Each row has a name. Each piece below is followed by the name of the row it came from. Each question is about the rows just above it.

Z: [ -8  20   3  10  62   3  13 -10   4  26  35  10  16  30  -7  38 -24]
T: [-21   5  14 -20   6 -30  24  23 -16  16  10  -5  19  20 -10  38 -14]
X: [ -7 -14 -11  -4   7 -13   1 -18  -3  28  11  -2  25   7  -2  38  -4]
S: [ -6  21 -14  22   4 -22 -21 -12  23 -16   8   1  -8  12  -5  38   4]
H: [  6  -6   3   9  -2  -9  -4 -14   0  -8  11   8  -4   3   5  38   3]
N: [  3 -13  14  -6  -7  14  16  23 -14  -8   1   4  21  14  21  38  11]
L: [ 13  28  -9 -11  -3  -5 -21  21  18 -18  -8 -25  -1  21   5  38  22]
U: [-14  36 -44   4   4  21 -17  82  16  25  -6 -21  46 -33 -12  38  -4]
M: [ -6  -5   3  13   9 -21  13   7   5  12   9  -6  11 -15  11  38  11]
E: [ -8 -21   3  24 -12   1  18 -10 -40   2  15 -11   5   8  -5  38  -5]
q: [ -8  20   3  10  62   3  13 -10   4  26  35  10  16  30  -7  38 -24] -> Z
q: [ -6  21 -14  22   4 -22 -21 -12  23 -16   8   1  -8  12  -5  38   4] -> S
The row with [-21   5  14 -20   6 -30  24  23 -16  16  10  -5  19  20 -10  38 -14] is -> T
q: [  6  -6   3   9  -2  -9  -4 -14   0  -8  11   8  -4   3   5  38   3] -> H

B: [-56  23 -84 -62 -25  -8  -9]
K: [-19  51 -13 -71  14  16   9]
W: [ 38  -2  10 -65 -28  36  20]
The row with [ 38  -2  10 -65 -28  36  20] is -> W
The row with [-56  23 -84 -62 -25  -8  -9] is -> B

R: [ 26  10  38 -23   4 -12  31 -14 -21 -14  13 -14  21   7 -22 -35   5  16
   2  -9 -26 -15  18  -4  19  -5 -12 -16  16 -31  31   7]
D: [ -9 -16  17  -5 -25 -32 -24 -22   4  -1 -12  36  -2  10   2   6  -9  -9
  21   7 -30  45  -9   7 -12 -26  -3  18  39  69 -19  -3]
Q: [ 27 -12  45 -12 -14 -24   8 -31 -25  -7  10   7  13  13 -15 -26  -5  12
   7  -5 -63  25  -2   6   5 -15  -5  -8  27 -32   4   8]
A: [-13 -10   3   0 -18 -21 -22 -10   9  -1 -36  29   8   5   6  11  -5 -10
  17   7 -11  31  -6   5 -11 -18  -1  16  26 -14 -18  -5]
Y: [-16   9 -18  -1   8   6  -1  15  14  -2  -7  -2   3  -6   5   9   4  -6
   5   4  35 -16   8  -5   0   3  -3   4  -2   7   4  -6]
V: [ 23  -9  13   6  -1   4   7 -12 -20   5  13  -9 -12   5  -4 -11  -4   9
 -15  -7 -34  28 -10   4   4   6   7 -10 -13   5  -2   9]
G: [-31  -6 -17 -43 -12 -14 -30   4  24   2 -19  31 -91  -2  14  25  -1 -17
  18  11  19  24  -6   2 -17 -13  -1  22  19  -1 -22 -10]
F: [ -9  -1 -22  14   4  15  -8  11   8   8  -3  -3 -14  -7   9  15   0  -5
  -8   2  20  -4  -7  -1  -4  10   7   2 -19  22   3  -3]
q: [-13 -10   3   0 -18 -21 -22 -10   9  -1 -36  29   8   5   6  11  -5 -10
  17   7 -11  31  -6   5 -11 -18  -1  16  26 -14 -18  -5] -> A
q: [ 26  10  38 -23   4 -12  31 -14 -21 -14  13 -14  21   7 -22 -35   5  16
   2  -9 -26 -15  18  -4  19  -5 -12 -16  16 -31  31   7] -> R

Reraz: [-30  16 -17   2 -34 -43 -44]
vum: [ 16 -22 -25  11   3  -5  -6]
Tol: [ 11 -13  -2 -49 -23  76  16]
det: [-30  16 -17   2 -34 -36  73]
The row with [-30  16 -17   2 -34 -43 -44] is -> Reraz
q: [ 11 -13  -2 -49 -23  76  16] -> Tol
q: [ 16 -22 -25  11   3  -5  -6] -> vum

J: [ -5   1   4   0 -32  -5   2  -1  -9   0   4  -4  -4   7   7  15 -38  50
  74  -2   5  19 -52   8  -4 -12  13 -14  -5  47 -11   0  -3  67   1  47
   4  -6   1   1   0 -48  -9  14  37   8 -23  14  -6  -9  19 -17   6  -5
   7   1  42]
P: [  4  -1  -3   0  25   5  -2   3   9  -3  -4   4   1  -6  -5 -15  34 -43
 -69   3  -4 -15  58 -10   3   1  -8   9   5 -43   1  -2   2 -66  -2 -32
  -1   6  -1  -3   0  50   9 -14 -37 -11  24 -17   6  10 -17  21  -4   4
 -11   0 -39]
C: [  5  -1  -4  -1  27   4  -2   4   8  -4  -3   5  -1  -9 -12 -16  33 -28
 -77   5  -3 -16  57  -8   4   8 -11  15   4 -51   0   2   2 -66  -1 -37
  -2   5  -1  -4   0  43   8 -15 -39  -9  23 -15   6  11 -17  17  -7   4
  -7  -1 -35]
q: [  5  -1  -4  -1  27   4  -2   4   8  -4  -3   5  -1  -9 -12 -16  33 -28
 -77   5  -3 -16  57  -8   4   8 -11  15   4 -51   0   2   2 -66  -1 -37
  -2   5  -1  -4   0  43   8 -15 -39  -9  23 -15   6  11 -17  17  -7   4
  -7  -1 -35] -> C
Which row holds [  4  -1  -3   0  25   5  -2   3   9  -3  -4   4   1  -6  -5 -15  34 -43
 -69   3  -4 -15  58 -10   3   1  -8   9   5 -43   1  -2   2 -66  -2 -32
  -1   6  -1  -3   0  50   9 -14 -37 -11  24 -17   6  10 -17  21  -4   4
 -11   0 -39]? -> P
The row with [ -5   1   4   0 -32  -5   2  -1  -9   0   4  -4  -4   7   7  15 -38  50
  74  -2   5  19 -52   8  -4 -12  13 -14  -5  47 -11   0  -3  67   1  47
   4  -6   1   1   0 -48  -9  14  37   8 -23  14  -6  -9  19 -17   6  -5
   7   1  42] is -> J

Zeve: [  9 -10  17   8  14  39 -15 -22 -28 -54  -5  18 -20 -10 -62 -15 -85 -14
 -53  47  30 -30   0 -11  44 -67 -15 -11 -50 -20 -25   6  -4 -23 -17  23
 -60  10  36 -44 -49 -18 -50 -29  37  15  21  31  28 -45  -8  21]
kesa: [-22 -68 -50   0  38  12 -47  52  -6  33  13  16  47 -23   8 -52  29  46
  34   6 -16 -47  37 -17 -72  34  45 -16   6  19  -1  34  -9  -7  -6   7
   6 -35  -8  25  28  -5 -41   4 -74 -12 -17  15 -18 -10   8  25]
gulu: [ 28 -28 -61 -50  16 -41 -24 -34  -2 -18  13 -54  41 -12  21 -13  54  28
  36 -14 -15 -28   4  -9  -7  -6  79  -6  11  20  -6 -22 -21  29  12 -25
 -32 -18 -64  56 -74 -16  -4  -5   4  -9 -58  32  -2  57  -4  -7]
tisiv: [ 47 -25 -69 -28  34 -65 -42 -34  12  10 -21 -51  59 -40  33  -2  10  -1
  19   1 -33 -23   6   9 -52   4  61 -17  44  -2  -8  -7 -21   0   5 -30
 -18   5 -50  52 -20  23   1 -19 -16 -29 -61  31  -6  37  10  17]
Biku: [-21   8  39   7  19  34  -3  -3   0  33  43   2  24 -11 -48  -1  12  35
   4  49  12  25  64 -46  45 -68  46  -1 -51   5  14  -8 -45  37  24   6
 -51  39  20 -35 -31 -68 -46  -6   0 -38 -37   5  27 -11 -16  21]
Ver: [-38  41  27  33  40  27 -46  35  31  48 -16  27  82  -1  -7 -32  16  23
  19  27  -8  -2  75 -38 -53   0  39  -4  28  -1  27  17 -13  20  -8 -38
 -15   4  22  39  71  10 -34 -15 -72 -25 -24   9  -6  21 -21  14]
Dus: [-38  41  27  33  40  27 -46  35  31  48 -16  27  82  -1  -7 -32  16  23
  19  27  -8  -2  75 -38 -53   0  39  -4  28  -1  27  17 -13  20  -8 -38
 -15   4  22  39  71  10 -34 -15 -72 -25 -20 -20  20   1 -13  25]
[-22 -68 -50   0  38  12 -47  52  -6  33  13  16  47 -23   8 -52  29  46
  34   6 -16 -47  37 -17 -72  34  45 -16   6  19  -1  34  -9  -7  -6   7
   6 -35  -8  25  28  -5 -41   4 -74 -12 -17  15 -18 -10   8  25] is in which row? -> kesa
q: [ 47 -25 -69 -28  34 -65 -42 -34  12  10 -21 -51  59 -40  33  -2  10  -1
  19   1 -33 -23   6   9 -52   4  61 -17  44  -2  -8  -7 -21   0   5 -30
 -18   5 -50  52 -20  23   1 -19 -16 -29 -61  31  -6  37  10  17] -> tisiv
q: [  9 -10  17   8  14  39 -15 -22 -28 -54  -5  18 -20 -10 -62 -15 -85 -14
 -53  47  30 -30   0 -11  44 -67 -15 -11 -50 -20 -25   6  -4 -23 -17  23
 -60  10  36 -44 -49 -18 -50 -29  37  15  21  31  28 -45  -8  21] -> Zeve
Which row holds [ 28 -28 -61 -50  16 -41 -24 -34  -2 -18  13 -54  41 -12  21 -13  54  28
  36 -14 -15 -28   4  -9  -7  -6  79  -6  11  20  -6 -22 -21  29  12 -25
 -32 -18 -64  56 -74 -16  -4  -5   4  -9 -58  32  -2  57  -4  -7]? -> gulu

Zisos: [-22  32 -42  78]
Dosaf: [  4  76  23 -87]
Vur: [ 36 -88  14 -21]
ratag: [-35  57   7 -22]
Which row holds [  4  76  23 -87]? -> Dosaf
[-22  32 -42  78] is in which row? -> Zisos

